The rows of A fall into several groups, which share some directions, and each row is roughly a mix of its group's hidden directions.
A:
[[  2 -31 -14 -18 -28 -10  45 -19  30  11]
 [-24  30   1 -46  20  35  -1  18  15   2]
 [-12  50  42 -17   2 -21  -7  16 -13  12]
 [ -8  31  41 -12   2 -19   8 -11  -4  48]
 [ 14 -29 -30 -13  13  24 -41 -21 -22 -16]
 [-48  24   0  29  13 -11  27  14   5 -28]
 [ 17   7  -8  -1   7  20 -63 -14 -20 -19]
 [-30  22  38  27   5 -30   9 -19   5  29]
 [ 24  16   1 -12 -31  26 -37  19  -3 -37]
 [ -7  25  26  15  -3 -42  -1 -18 -14  43]
 [-34   7  -1  28  18 -23  -2 -45   0  30]
 [ 17   3  -1 -50   7  42   1  33  -2 -11]
 [  4  17   2  24 -14 -47 -37 -17 -22  19]
 [ 54  -1 -28  30 -18   4  -8   2   0 -28]
 [ -8   2  -1  29 -16 -12  41  34  29 -27]
 [ 28 -28 -18 -33  17   0 -25 -27  -7  32]
 [-26  36  12  19  51 -13  -5 -17   6  11]
 [-11  -6  -5  45  11 -26  -1 -48  -7  19]
 [-41  19   6  35   8 -29   2 -36   7  13]
 [ -1 -22 -38  -6  27  38 -30 -16  -2 -23]
 [ -3  11  26  15  15 -20 -16 -50 -19  31]
 [ -6 -18 -12  10 -25  -6  34  21  25 -48]
 [  5 -16 -24 -13  50   1 -16 -37  -1  25]
 [ 28 -15  14  43 -11 -44  17  -8 -12 -13]
 [ -1  -3  15  33 -13 -22  45  30  22 -21]
 [-51  12 -12   5  36 -17  14 -16  16  23]
 [ 52 -12 -11   8 -12  19   7  23  -8 -40]
 [ 19  16  -8   9 -11  26 -38  23 -27 -39]
 [  3 -18  28 -25  13 -11   0 -48 -22  30]
 [  2  -4 -49  15 -10   3 -15  46  16 -19]
 [ 33  -8 -29  53 -12   4   6 -23 -12  -9]
 [ -7 -41  23  23 -40 -18  15   6  -2 -29]
 [ 18  24 -29 -38  11  40 -21  10  14   7]
 [ 20  21 -30 -24  38  -1 -22 -19  -5  33]
 [ -4  11  24 -46   7  24 -25 -23 -11  32]
 [-24 -26  15   4   9 -17  56   6  19  18]
 [ 35 -23  -7  -3 -41 -18  29   8   5 -32]
 [-30  10  22  21   2 -16  54  19  16  -2]
 [  8 -26 -50   8   2  26 -15   6  10 -38]
 [ 10   7  21  28 -17 -50  24  15   0 -28]
 [ 13 -37 -27   6  -4  -7  36  30  20 -29]
 [  9  27 -45 -30  13  16 -18  10   9  34]
 [ 18  47  -7 -27  -3 -25  -6  40   8  14]
 [-24  25  26  20  31   0  28  40   4 -12]
 [ -5  17  11 -42 -13  20  -1  48  17 -20]
 [-16 -36  47  25 -21 -22   0  -5 -15 -13]
 [ -6   3   8  14 -59 -26  27  12 -12  17]
 [ 15  48 -24  -4  33   4   5  32 -19  11]
 [ 18 -11  25  18  12 -26  44 -40   1   0]
 [ -3  64  24  -5   2   0 -11  23  17 -10]
 [-26   4 -45 -26  23  28 -12   6  20  22]
 [-46  24   8 -23  24  -7 -14 -19  15  33]
 [-34  22 -35 -12  36  27 -13 -16  16   2]
 [ -9  11   9 -37 -12  39  21  28  32 -12]
 [-23 -25  41  35  -1 -23  -5 -20 -13 -25]
 [ 19 -15  14 -44  23  41 -16 -17  -3  16]
 [ -6 -34 -12  11  -9 -21 -13 -49 -16  31]
 [ 32 -14   0  13 -27 -39  33 -26  -6 -17]
 [-36   1  19  -8  35  15 -26 -36 -24  -2]
 [  7  23 -44 -30  23  33  -3   6  15  20]
 [-13  15  -7 -21  47 -16  11 -39 -20  19]
 [-43  16   3 -22  35   0 -10 -23  11  35]
 [ -8  23 -12  24 -20 -23  39  36  24  -9]
 [-19  15  28 -16 -15   3 -46 -19 -29  25]
 [ 43 -13  38   0 -35 -17  -1  19 -11 -17]
 [  8  54  31 -22  19 -11 -14  10 -13  21]
 [-14  20 -35   8  -6  20 -12  51  16 -21]
 [-19  27  32  18 -17 -46   9  -5 -11  25]
 [-58  -3  10  -2  11 -15  -4   9  32  28]
 [-19  29   2 -51  26   7 -24  -2  17  19]
 [  1 -27  -1  -4 -47 -27  14 -14  -9  40]
 [-17  13 -29 -39  19  38   1  17  18  21]
 [ 19   8  -5   0   0  24 -60   2 -23 -25]
 [  6 -34  29  35 -27 -29  -4 -13 -14 -21]
 [ -8  -1 -20 -22  19  13 -45 -29 -38   1]
 [  5  44  13  -3   6   2   9  58 -11   6]
 [ 50 -23  -9  12 -20  15   9  25 -12 -33]
 [  6   5 -27 -46 -21  40 -25   7  12   0]
 [-20  10  12  27 -23 -27  36  30  11 -28]
 [-15 -28  43  20 -27 -28  12  12  -5 -25]
 [-18 -34  51  14  -6   4  -4 -10  -7 -35]
 [  1   0 -19 -29  24  18 -40 -26 -36   9]
 [-25 -11 -36 -18  28  44  -1  -9  14  19]
 [ 20 -34  15  21 -32 -35  14  21 -14 -20]
 [  3   3  61  11  13  33  -8   1  21  11]
 [ -6 -12  38 -32  15  15  21  16 -29 -35]
 [-17  17  -5  20  50 -14 -19 -32 -14  22]
 [ 14  45  -7  -3  29  16 -45   8 -13 -12]
 [ -7  18  50  16  12   3 -24 -33  -8  28]
 [ -8 -26  20   8  13  27  41  -2  13 -43]
 [-14  -5 -33   7  23  40  12  13  34 -29]
 [  9 -16  23  17 -42 -14  15  36  -2 -33]
 [-13  35 -28  -7  17  33 -35  27   9   8]
 [ -6  17  22 -51  23  41   1   1 -13  -3]
 [ -7 -49   9   4 -49  -7  12 -21   9  -7]
 [ -4   6  21 -43 -11  32  -4  43  11 -15]
 [ 36 -28 -11   6 -13 -23  45  -6  11 -24]
 [-12  32 -29  -2   7  34 -22  42  16  -7]
 [-44   2  20  16  27 -28   1 -35   3  20]
 [ -8   2   7  29 -12 -40 -45 -25 -18   1]
 [  9  48  17  31  18  -2 -16 -34   1  20]
 [-18  -7  58   4  13  -1  -5 -32 -12  25]
 [ -5  10  37 -14 -38 -18  31  33  -1 -15]
 [ 43  10   2 -21 -13  16   1  30  -5 -45]
 [ 15  14 -35 -37  21  27   5  27  20  20]
 [ 22 -33 -39   1  23  20 -12   2 -18 -35]
 [  8 -10  13   7  12 -25 -25 -49 -21  35]
 [-19 -36 -13  -2  -9  31  17   4  25 -44]
 [-13  26  11  23   9  58   0 -25   1 -12]
 [-36   7  -6  25  34   2 -19 -47  -8  -1]
 [-22 -18 -51  -7  18  26  23   6  25   9]
 [  3  34 -13   8 -26  24 -12  44  17 -27]
 [-32  34   1 -29  34  29 -12 -12  18  14]
 [ -8 -12  -7  -9  18   1 -43 -33 -46  -6]
 [-26  10   9   8  54 -17  27  -9  14  26]
 [ -9  48 -37  25  -4   0 -32  17   0  -3]
 [  6  26 -43 -13   4  21 -46  18   3  11]
 [-29  13  31  11  12 -15  42  23 -10 -29]
 [-14 -30  -8  -4  21 -20  44 -20  14  35]
 [ 11   5 -16 -31  22  30 -33 -27  -1  36]
 [ 15 -47 -25  -3 -29   4 -18 -37 -11  -3]
 [ 23  29  -7  -7  -7  18 -56   5 -19 -18]
 [ 21  -5  11  31 -35 -49  -3   3  -7 -25]
 [ 12  18  11   1 -12  29 -35  24  -3 -49]
 [ 16 -16  -9  60   1 -21   0 -32  -4  -7]
 [ -4  19  17  19  12 -42  -6 -23 -28  38]
 [ 31 -28 -20 -17 -43  19 -26  -3 -12 -17]
 [  9   5 -24  53  11 -11 -11 -42   7   4]
 [  6  -4   2   4 -69 -18  12  10 -14  15]
 [ 36 -17   4 -11 -21   4  17  42 -11 -38]
 [-31  26  16 -26  39  30  -9 -24   5  13]
 [-59  20  11 -14  29  -6  11   2  21  11]
 [  8 -48  36  13  16  17 -10 -23 -21  16]
 [ 16  47  16  13  12 -46 -10  -1 -16  16]
 [  6  -6 -31  41 -19 -32  17  24   0 -29]
 [  4  46 -15  24 -19  10 -46  18   4  -2]
 [ 40  -7  15  -4 -32 -19  39 -20   1 -23]
 [-27  21  21  23  12  -4  45  26  17 -21]
 [-18 -44  26  13  -4  26  24 -13   2 -34]
 [-15 -50   3   4 -12 -22  21 -33   4  29]
 [-22  11 -34 -10  -4  26 -24  50   7 -10]
 [-18  -3 -30  -4  39  44   3   3  16 -28]
 [ -4 -41 -12 -12  18  -7  52   1  12  23]
 [-24  36   0 -34  31  33 -14 -10  16  11]
 [ 39  -5 -11  -8 -36   3   9  41  -6 -30]
 [-16 -40  23   2  18 -28  34 -30 -14   9]
 [  8  29 -31  18  -6  21  -4  43  26 -24]
 [ 21  -4   5  10 -40 -35  36 -14 -10 -28]
 [-30  32   3 -13  44  25  -7 -29  11   9]
 [ 44 -12  -1  -9 -16 -26  38 -33  -3 -12]
 [-12 -31  48  10 -23  -1  24   9  -2 -33]
 [  0   0 -32 -15  28   8 -38 -23 -41   1]
 [  6  46 -41 -23  26   7  -9   8  12  19]
 [  9 -31 -26  19 -14   6  52   4  16 -22]
 [-17 -24  20   2  41  21  23  20  23 -31]
 [ -4  22  10  34  14 -33  -4 -46 -17  19]
 [ -1  35 -47 -20  26  11 -12   0  10  30]
 [  0  19  -1  11 -33 -31  37  41   5 -13]
 [-52  27   2 -17  26  -7  -8 -10  24  25]
 [-21   1 -18 -32  33  48 -14  -4  12  15]
 [  3  -8  -5  63   1 -29   7 -17  10 -22]
 [-41   3 -15  -5  16  16 -48  21 -10  21]
 [ 42   2  -7 -13 -22   5  42   8  19 -32]]
Here is one row of each group, with its name. Which group are the others in?
[-28  29  14  -5  23  45 -18  28  14   7]
L
[ -2  -3 -10 -12  29   6 -41 -38 -35  16]
K
[-52  12 -29   4  36   9  -9 -20  12   5]
G
[ -2  -4  -1  51  -3 -28   0 -46 -13  10]
N
[ -9  44  16  21  10   7 -45  -5  -7 -28]
P

[  0  36   2 -23   6 -12 -41   8 -13  43]
G
[-22 -13  55  12  18  -8  25 -28  -7  11]
L
[-30 -19   9  17  19 -23  51 -10  12  21]
P
[  4  -3 -11 -45  -8  31   7  30 -13 -38]
K
[-42   5  12   4  36  13 -34  -4  -9  33]
L
[  6 -57 -29  -8  14  11  13 -31   7  -7]
P
[-19  33  24 -30 -26   7 -27  25  27  -5]
N
[  8  26 -11  53  18   4  13  17  32 -15]
L
[  3 -28  -3  -3 -50 -23  -4 -29  -9  31]
P
[ 26 -28  26  37 -23 -33   4 -13 -21  -6]
G
[-14  18  33  -9  -7  -5 -34 -35 -29  28]
L
[ 11  17  28  33 -12 -43 -18 -21 -23 -12]
G
